One turn or mirror swaps these rows in pairs. Which row does each one swap with?
j_78: [-1.41  0.11  0.08 -0.31 -0.07 -1.11  0.21 -0.61 -0.04 -0.38 -1.28 -0.68
 -0.84  0.60 -1.07  1.53 -0.28  1.28 -2.54 -0.75 -1.25 -2.85 -0.15  0.66
 -0.92  1.48  0.67 -1.24]
j_671: [-1.77 -0.63 -0.21 -1.42  1.20  0.00 -0.10  0.11  1.79  0.01 -0.15 -0.68
 -0.28  2.25  0.49 -1.98  2.01  2.79 -3.63 -0.70  0.29 -2.26 -1.08  0.28
 -0.52  0.79  0.74 -1.67]
j_60: [ 0.22  0.03  0.32  0.87 -0.54 -0.44 -2.42 -0.69 -1.14 -1.07 -0.10 -0.49
 -2.51  0.57  1.71  0.61  0.55  0.92 -0.85 -1.32  0.67  0.24 -0.65  0.30
 -0.50  1.80  1.94 -1.03]
j_808: [-0.44 -0.16  0.17  0.39  1.20 -0.56 -2.54 -2.03  0.14  0.68  0.29 -2.65
 -1.52  1.90 -0.44 -2.04  1.37  1.09 -0.94 -1.03 -1.14 -0.83 -1.59 -0.05
  0.01  0.48 -0.04 -2.28]
j_478: [-0.70 -1.58 -0.60 -0.62  2.14 -0.97 -1.03  0.81  0.42 -0.20 -2.38 -2.45
  0.06  0.37  0.35  0.77  0.45 -0.01 -1.28  0.55 -0.28 -0.06 -2.25 -1.67
  0.24  1.20  1.05 -1.78]
j_861: [-0.97 -2.45  0.55 -1.02  0.94 -0.91 -3.06  0.28  1.30 -0.32  0.12 -3.09
 -0.02  2.60  0.68  0.36  1.95  1.81 -1.34  0.02 -0.91 -0.02 -0.94 -0.57
  0.00  1.48  1.19 -0.71]
j_118: [-2.51 -0.44 -0.71 -0.88  1.05 -0.82 -0.01 -0.12 -1.05 -1.12  1.50 -1.65
 -1.71  1.08  1.31 -0.32  1.96  0.66 -1.65  0.84  0.62 -0.46 -0.27 -1.19
 -0.18  2.70  0.34 -3.36]
j_193: [-2.58  1.32 -0.33 -1.16  0.77 -0.74 -0.56  0.13 -0.18 -0.56 -2.42 -0.93
  0.26 -0.35  0.41 -0.62  0.46  2.30 -2.53  0.35  0.04 -1.33 -2.27 -1.40
 -0.71  1.08  1.88 -0.51]
j_919: [ 0.16 -0.87 -0.43  0.16  1.64 -0.25 -0.17 -0.98  1.39 -1.25  0.62 -1.12
 -1.48  0.96  1.85 -0.09  1.46  0.37 -1.70  1.19  1.03 -0.94 -1.48 -1.56
  1.94 -0.08  0.24 -1.20]
j_507: [-1.49  0.13  1.34 -0.71  2.06  0.01 -0.84  0.41  0.91 -0.46 -0.18  0.75
 -0.55 -0.58  0.99  0.83  3.18  0.39 -1.35 -1.20  1.04  0.98 -1.41 -0.50
  0.82  1.61  1.42 -1.78]
j_161: [-1.22 -0.53 -1.65  0.12  0.99  2.25 -0.72 -0.77  0.02 -0.94 -1.16 -1.04
 -1.52 -0.64  0.65  1.24  1.42 -0.02 -2.52 -0.95 -0.10 -2.25 -0.86 -1.74
 -0.06 -0.79  1.26 -0.99]
j_971: [-0.78 -0.63 -0.58 -0.16 -0.47  1.18 -1.58 -0.47 -1.45  0.43 -0.04 -2.10
 -1.09  0.40  0.19  0.00  1.27  0.85 -2.08 -1.31  1.69 -0.58 -2.99 -0.54
 -1.01  0.05 -0.04  0.04]
j_577: [-1.79  0.07 -1.64 -0.27 -0.27 -0.58 -1.91 -0.83 -0.35 -0.37 -1.57 -2.68
  0.33  2.56  0.31  0.29  0.26  1.43 -0.24 -2.17  0.60 -1.00 -1.93  0.42
 -0.32  0.92  2.80 -1.57]
j_317: [-1.56  0.50 -1.29  0.17  1.46  0.18 -0.18 -0.62  0.23 -0.66 -0.51 -4.33
 -0.40  1.89  0.26  0.54  2.03  3.41 -0.84 -0.13 -0.50 -0.89 -1.05  0.09
  0.53  1.08  1.30  0.48]
j_747: [-2.09  2.15  0.66  0.31  0.12 -1.16 -1.24 -1.17 -0.50 -0.52 -0.24 -1.46
 -2.23  0.21 -0.49  0.07  1.25  1.61 -1.56 -0.51  0.03 -0.28 -0.53  0.96
 -0.59 -1.31  1.42 -1.68]
j_421: [-2.96  0.62 -1.50  0.53  1.02 -0.16 -1.05 -0.21 -0.09  0.29 -0.27 -2.23
 -0.80  2.25  0.25  0.24  1.18  3.65 -0.25  0.17  0.78 -1.24 -2.21 -0.24
  2.20  0.67  1.24 -1.10]
j_866: [ 0.18  0.16 -0.71 -0.49  0.07 -0.02 -2.39 -2.03 -1.88 -2.74 -0.01  0.13
 -0.85  0.97 -0.54  0.56  1.76  1.58 -1.47 -0.75 -0.10 -0.38 -1.51  0.44
 -0.28  1.65  0.91 -2.29]
j_31: [-0.31 -1.48  1.33 -0.59  1.42  0.01  0.51 -0.02 -0.14 -0.21 -0.09 -0.54
 -0.64  1.56  0.47  0.64  2.05  2.55 -4.35 -0.69  0.44 -1.06 -0.31 -0.19
  0.51  1.00  2.57 -2.00]
j_20: [-1.79  0.65  0.42 -0.13  0.65  0.31  0.62 -0.49 -1.09 -0.80 -0.72  0.94
 -0.91  2.04  1.03  0.48  2.14  2.67  0.02 -0.71  0.53 -1.13 -0.33 -0.55
  2.26  1.21  1.34 -0.94]
j_855: [-0.80  1.34 -0.55  1.21  1.29  0.68 -0.80 -0.14  0.12 -0.63 -0.20 -0.59
  0.83  2.05  0.19 -0.34  0.23  2.53 -3.01 -1.33 -1.93 -1.33 -2.16 -1.52
  1.12  1.48  1.85 -0.89]
j_233: [-2.91 -1.16 -2.67 -0.64  0.63 -0.35 -0.31 -1.00  1.76  0.91 -0.25  0.52
  0.36 -0.28 -0.02  0.44  1.53  0.22 -1.06 -0.36  0.59 -0.16 -2.25 -0.29
  0.10  0.96  1.95 -1.95]
j_996: [-0.37 -1.14 -1.23  0.56  0.63 -0.01 -0.60  2.58 -0.29 -1.16  0.84 -0.26
 -0.28  0.94  0.96  0.53  1.07  1.33 -2.53 -0.65 -1.40 -1.90 -1.48  0.01
 -0.60  0.32 -0.18 -1.17]
j_170: [-1.28  1.06 -1.14  0.15  0.42  0.11 -1.79  0.00  0.59 -0.77  0.68 -1.65
  0.50  1.21  1.73  1.00  1.91  0.10 -2.86  1.11 -2.54 -0.88 -0.50 -1.31
 -0.09 -0.43  1.39 -1.50]
j_410: [-1.00 -0.31 -0.32  0.14  2.28 -0.13  0.55  0.46  1.70  0.84 -1.30 -1.47
 -0.44  1.13  0.97  0.18 -0.59  1.26 -3.03 -1.24  0.13 -1.62 -0.80  0.92
 -0.09  1.03  1.80 -0.34]
j_738: [-0.97 -0.13  0.65  0.05  0.95  0.64 -1.22 -1.91  0.96  0.01 -0.71 -1.46
  0.03  0.23  1.77 -1.26  2.26  1.64 -2.63 -0.92 -0.38 -0.06 -0.33 -1.41
  1.83  0.06  1.63  0.71]
j_238: [-2.99  0.17 -0.58 -0.46  1.19  0.00 -0.34 -1.68  0.91  0.12  1.69 -2.18
 -0.89  0.38  2.01  1.46  2.26  0.16 -0.08 -0.90 -1.11 -1.01 -1.35 -0.40
  0.50  2.27  2.73 -0.92]
j_376: [ 0.41  0.42 -0.50 -1.20  0.83  0.54 -1.52 -2.21 -0.69 -1.49 -0.80 -1.18
 -1.42  0.40 -0.32  0.98  2.75  0.65 -0.05  0.05 -0.21 -1.05 -0.60  1.33
 -0.76  2.17  2.34 -1.06]
j_604: [ 0.29 -0.27 -2.65 -0.59  1.23 -0.21  0.25 -0.89  0.53 -0.94  0.32 -0.99
 -0.05  0.00 -0.34 -0.40  1.84 -0.91 -1.92 -0.68  0.26 -0.54 -0.67 -0.62
 -1.31  0.60 -0.41 -2.31]
j_175: [-1.67  0.39  0.55 -0.80  0.30  1.48 -1.76 -1.73  0.98  0.01 -0.51 -0.17
 -1.46  0.16 -0.07  0.51  1.30  1.13 -0.86 -1.91  0.55 -1.54 -0.59  0.80
 -0.56 -0.77  1.67  0.61]
j_67: [-1.07 -0.64 -1.67 -1.08  0.64  0.39 -1.99 -0.47  1.15  0.59  0.24 -1.32
 -1.37  0.68 -0.69  1.09  2.07 -0.95 -2.96 -0.63 -1.93 -0.27  0.45 -0.31
 -0.40  1.47  1.50 -2.16]
j_943: [-2.22  0.87 -0.25 -1.73  0.46 -0.39 -2.23 -2.21 -1.73 -1.50  0.55 -0.58
 -2.32  0.84  0.23  1.25  1.54  1.92 -0.68 -1.15  0.03 -0.89 -1.30 -0.20
 -0.68  2.29  1.05 -2.36]
j_558: [-0.96  0.74 -0.88  0.05 -1.87 -0.47 -0.51 -0.66  0.93 -1.01 -1.68 -0.19
 -0.08  1.79 -0.33 -0.31  0.40  1.42 -0.89 -1.01 -0.08 -1.40 -1.45  0.75
  0.56 -0.31  0.61 -0.56]
j_633: [-1.91  2.14  0.83 -0.37  0.26 -0.27 -2.60 -0.10  0.94 -1.13  0.36 -2.20
 -0.71  0.94 -0.41  0.94  1.65  2.14 -0.14 -0.60 -0.50 -2.75 -0.75 -0.49
 -0.72  0.19  0.21 -1.81]
j_727: [-1.87  0.22 -1.71 -0.37  1.81  0.30  0.98  1.63  0.20  0.39 -0.99 -0.40
  0.16  1.72  1.75  1.00  1.67  0.74 -1.81  0.49 -1.22 -1.71 -1.81 -0.86
  0.85  1.03  2.55 -0.60]
j_141: [-0.42 -1.12  0.12  0.20  0.55 -0.87 -1.82  0.13  0.89 -0.68  0.23 -1.20
 -0.56  0.57  1.09  2.08  1.98  1.15 -0.40 -0.90  0.13 -0.14 -2.23 -1.81
  1.81  0.46  3.50 -1.44]
j_103: [-1.20 -0.30 -1.54 -0.98  0.20  0.89  0.99 -0.73 -0.89  0.00  0.39  0.64
 -0.93  0.98  0.65  0.63  1.72  2.57 -3.10 -0.83  1.51 -0.64 -0.19 -0.32
 -0.81  1.37  1.12  0.26]
j_816: [-1.62  0.17 -0.37  0.33  0.90 -1.33 -1.49 -2.20 -1.18 -0.69  0.89 -1.59
  0.35  2.51 -0.81  0.34  2.99  1.46 -1.70  0.72  0.44 -0.86 -1.70 -0.88
 -0.95  1.11 -0.80 -2.38]
j_752: [-1.87 -1.14 -1.75  0.20  1.65  0.67 -1.81 -0.40  0.43  0.35  0.63  1.37
 -0.92  1.79 -0.84 -1.38  2.15  0.65 -0.72 -1.12  0.44 -1.35 -0.05  0.41
  0.29  2.38  0.67 -0.55]
j_240: [-1.89 -0.17 -0.34  0.95 -0.28 -1.95 -0.80  0.03  1.11 -0.84  0.00 -0.28
  0.80  2.46 -0.92 -1.10  1.50  1.69 -2.16 -0.37 -1.88 -2.12 -1.20  0.05
  0.15  0.88  1.45 -0.58]
j_685: [-2.78  0.02  0.08 -0.98  1.52 -0.73 -0.16 -0.09 -0.42  1.59  0.49 -1.64
 -2.28  1.34 -2.11  1.13  1.87  0.22 -1.67 -0.98  0.62  0.06 -0.55 -0.31
 -0.39  0.25  0.80 -2.26]
j_686: [-2.08  0.96 -0.65  1.87 -0.32  0.23 -2.72 -0.58  0.75  1.09  0.02 -3.07
 -0.09  1.19  0.59  0.82  1.73  2.43 -1.98 -0.21  0.88  0.44 -1.73 -0.92
  0.48  1.08  1.87 -0.82]
j_386: [ 0.67  0.80 -1.87 -0.55  0.85 -0.13 -3.49 -0.18  0.30 -1.12  0.19 -0.77
 -2.10  0.50  0.24  0.71  2.32  2.27 -2.21 -0.21  0.19 -0.86 -1.02 -0.40
  1.17  1.06  1.04  0.26]
j_454: [-1.03 -1.64 -2.60  0.57  2.40  0.08 -3.56 -0.64  0.12 -0.10  0.61 -0.01
 -0.36  2.80  0.51  0.82  2.25  1.36 -1.07  0.12 -0.11 -0.58 -1.37 -0.31
  0.42  1.55  0.90 -0.67]
j_496: [-1.92 -1.11  0.13 -0.25  2.01  0.89 -2.28  0.07 -0.32 -0.83 -0.28 -1.87
 -0.94  2.31  1.43  0.02  2.45  2.61 -2.30 -0.01  1.20  0.84 -0.32  0.11
  0.64  2.61  2.18 -2.24]
j_728: [-1.75  0.27  1.36 -0.03  1.27 -0.06 -2.62 -0.12  0.16 -0.50  0.01 -2.26
 -1.18  2.27  0.52  0.45  1.59 -1.78  0.00 -0.55  0.12 -1.34 -1.40 -0.42
 -1.03  1.19  1.08 -1.20]
j_831: [-3.33 -1.11  0.49 -0.06  1.26 -0.67 -0.13  0.15 -1.09  0.33 -0.67 -1.79
 -1.02  1.21 -0.54 -0.49  2.31  0.76 -1.57 -0.74  1.11 -0.82 -0.63 -1.55
 -2.00  1.97 -0.51 -1.69]
j_388: [ 0.45  0.83  0.99 -0.51  0.48  0.63 -0.39 -0.39 -0.12 -0.17  0.96 -2.42
  0.66 -0.74  1.06 -0.45  1.68  1.21 -1.86 -0.76 -0.77 -0.84 -1.52  0.64
 -0.55  2.36 -0.48 -0.47]
j_51: [-2.11 -1.05 -0.36 -2.02  1.53  0.03 -1.98 -2.31 -0.43 -0.63 -0.80 -0.68
 -0.46  0.95  1.87 -0.64  1.59  3.31 -1.23 -0.88  0.17 -0.02 -0.67 -0.86
  0.20  2.83  1.35 -0.57]
j_467: [-1.98  0.34 -0.03 -0.11  0.79  1.82 -0.77 -0.59 -1.67  0.19 -1.03 -0.87
  0.89  1.98  0.22  0.78  1.26 -0.90 -1.05 -0.62 -1.18  0.31 -2.48 -0.96
 -0.34 -0.24  1.08 -1.59]
j_899: [-1.81 -1.06 -1.37  0.76  0.28  1.39 -0.71  0.84  0.14  0.87  0.77 -1.27
 -0.91  1.63  0.99  1.17  1.96  1.20 -0.61  0.43 -1.46 -1.08 -1.06 -0.18
 -2.84  0.42  1.50 -1.37]
j_679: [-0.98  0.18 -1.89 -0.45  0.60 -0.19 -1.78 -1.59  0.47  0.34  0.67 -0.48
 -2.48  1.40 -0.36 -1.07  0.57 -0.59 -0.49 -0.18  0.31 -1.42 -1.57 -0.93
  0.59  2.64  0.81 -2.69]
j_396: [-0.83 -1.61 -0.80 -0.50  1.08 -0.06  1.99 -0.17 -0.91 -0.87 -0.29 -0.56
 -0.29  2.23  0.78  0.43  1.54 -0.58  0.28 -0.81  0.29 -0.65 -1.13 -0.20
 -0.80  0.99  1.27 -1.11]
j_644: [-1.31  0.41 -1.18 -0.88  2.10  0.79 -0.16 -0.47  0.75 -0.16 -0.95 -0.60
 -0.22  0.65  2.01 -0.72 -0.30 -0.58 -0.62 -0.40  1.73  0.29 -0.67  0.27
 -0.18  1.55  0.58 -0.97]
j_904: [-1.69  1.21  0.28 -0.44  1.09 -0.21 -1.39 -0.59  0.00 -0.28  0.11 -2.58
  0.33  0.99  0.66  0.36  1.43  5.04 -1.41 -0.55  0.46 -1.27 -1.34 -0.75
  1.55  1.47  0.83 -2.05]
j_674: [-0.83  0.07 -0.58 -0.25  0.70 -2.27 -0.49  1.06  0.33  0.73  1.08 -1.38
  0.35  1.86 -0.88  2.10  2.05  1.26 -0.34  0.42 -0.14 -0.71 -0.47 -0.69
 -0.70  0.83  1.93 -2.92]
j_371: [-1.66 -0.30  1.55  0.56  1.27 -0.93 -0.12 -0.16  0.28 -0.39 -0.71  0.52
 -0.56 -0.46  0.42  0.65  3.33  2.21 -2.00 -0.31 -0.39 -1.84  0.41 -1.98
  0.38  0.73  2.38 -1.76]
j_155: [-2.36  0.17 -0.41 -1.76  2.33 -0.96 -1.52  0.27  0.90  0.07  0.50  0.99
 -1.38  1.67 -1.02 -0.08  2.40  0.69 -0.94 -1.81 -1.68 -0.49 -0.34 -0.11
 -0.71  0.56  1.56 -2.28]
j_535: [-2.86 -0.81  0.31  0.35  0.05 -0.63 -0.33 -0.04 -0.80  0.42  0.93 -2.80
 -0.71  1.08  2.13 -0.42  2.42  0.94 -2.78 -0.85 -0.31 -1.55 -1.57 -0.45
 -0.94 -0.77  0.38 -2.03]
j_906: [-1.92 -1.72 -1.91 -0.42  2.48  0.34 -1.24 -0.55  0.88  1.12 -0.05 -1.13
 -0.34  0.79 -0.80  1.52  1.53  2.05 -2.08 -0.39 -0.24 -1.06  0.82 -0.88
  1.08  3.07  0.87 -1.67]
j_735: [-2.41  2.49  0.56  0.52  1.79  0.15  0.59 -0.28 -0.99 -0.16  0.11  0.02
  0.98 -0.45  0.52  0.49  1.55  2.41 -2.15 -0.20 -0.20 -0.76 -1.03 -0.64
  0.09  0.62  1.72 -2.17]
j_94: [-1.88  0.90  1.04  0.11  1.13  1.62 -1.56 -1.09  1.44 -1.18 -0.91 -0.06
 -1.77  2.56  0.62 -0.11  1.80  1.59 -1.92 -1.53 -0.64 -0.79 -2.07 -0.34
  1.55  2.07  2.48 -0.48]
j_104: [-1.37 -0.52 -1.88 -0.44  1.99  0.30 -2.54  0.38 -0.27 -1.71  0.57 -1.61
 -1.36  0.11  0.48  0.18  1.84  0.86 -0.64 -0.90  0.25 -1.79  0.71 -2.33
 -0.51  1.12  1.24 -3.20]
j_914: [-0.48  0.17 -1.09  0.29  1.27  0.39  0.53 -0.38  0.65  0.29  0.68 -0.86
  0.69  0.81 -0.51  0.98  4.02  1.02 -2.31  1.58 -0.53 -1.02 -1.49 -1.29
  0.29 -0.15  0.69 -0.12]
j_73: [-0.16 -0.80 -0.64 -0.07  0.52 -0.18  0.71 -0.24  2.76 -0.57 -0.38  0.04
 -0.46 -0.33  0.72  0.23  1.45  2.12 -0.97  0.28  0.26  1.16 -1.00 -0.52
 -1.17  1.26  1.36 -0.52]

j_679 is swapped with j_855
j_808 is swapped with j_94
j_118 is swapped with j_735
j_904 is swapped with j_943
j_388 is swapped with j_238
j_685 is swapped with j_31
j_60 is swapped with j_686
j_727 is swapped with j_604
j_831 is swapped with j_371
j_866 is swapped with j_421
j_738 is swapped with j_728
j_376 is swapped with j_317
j_410 is swapped with j_67
j_51 is swapped with j_633

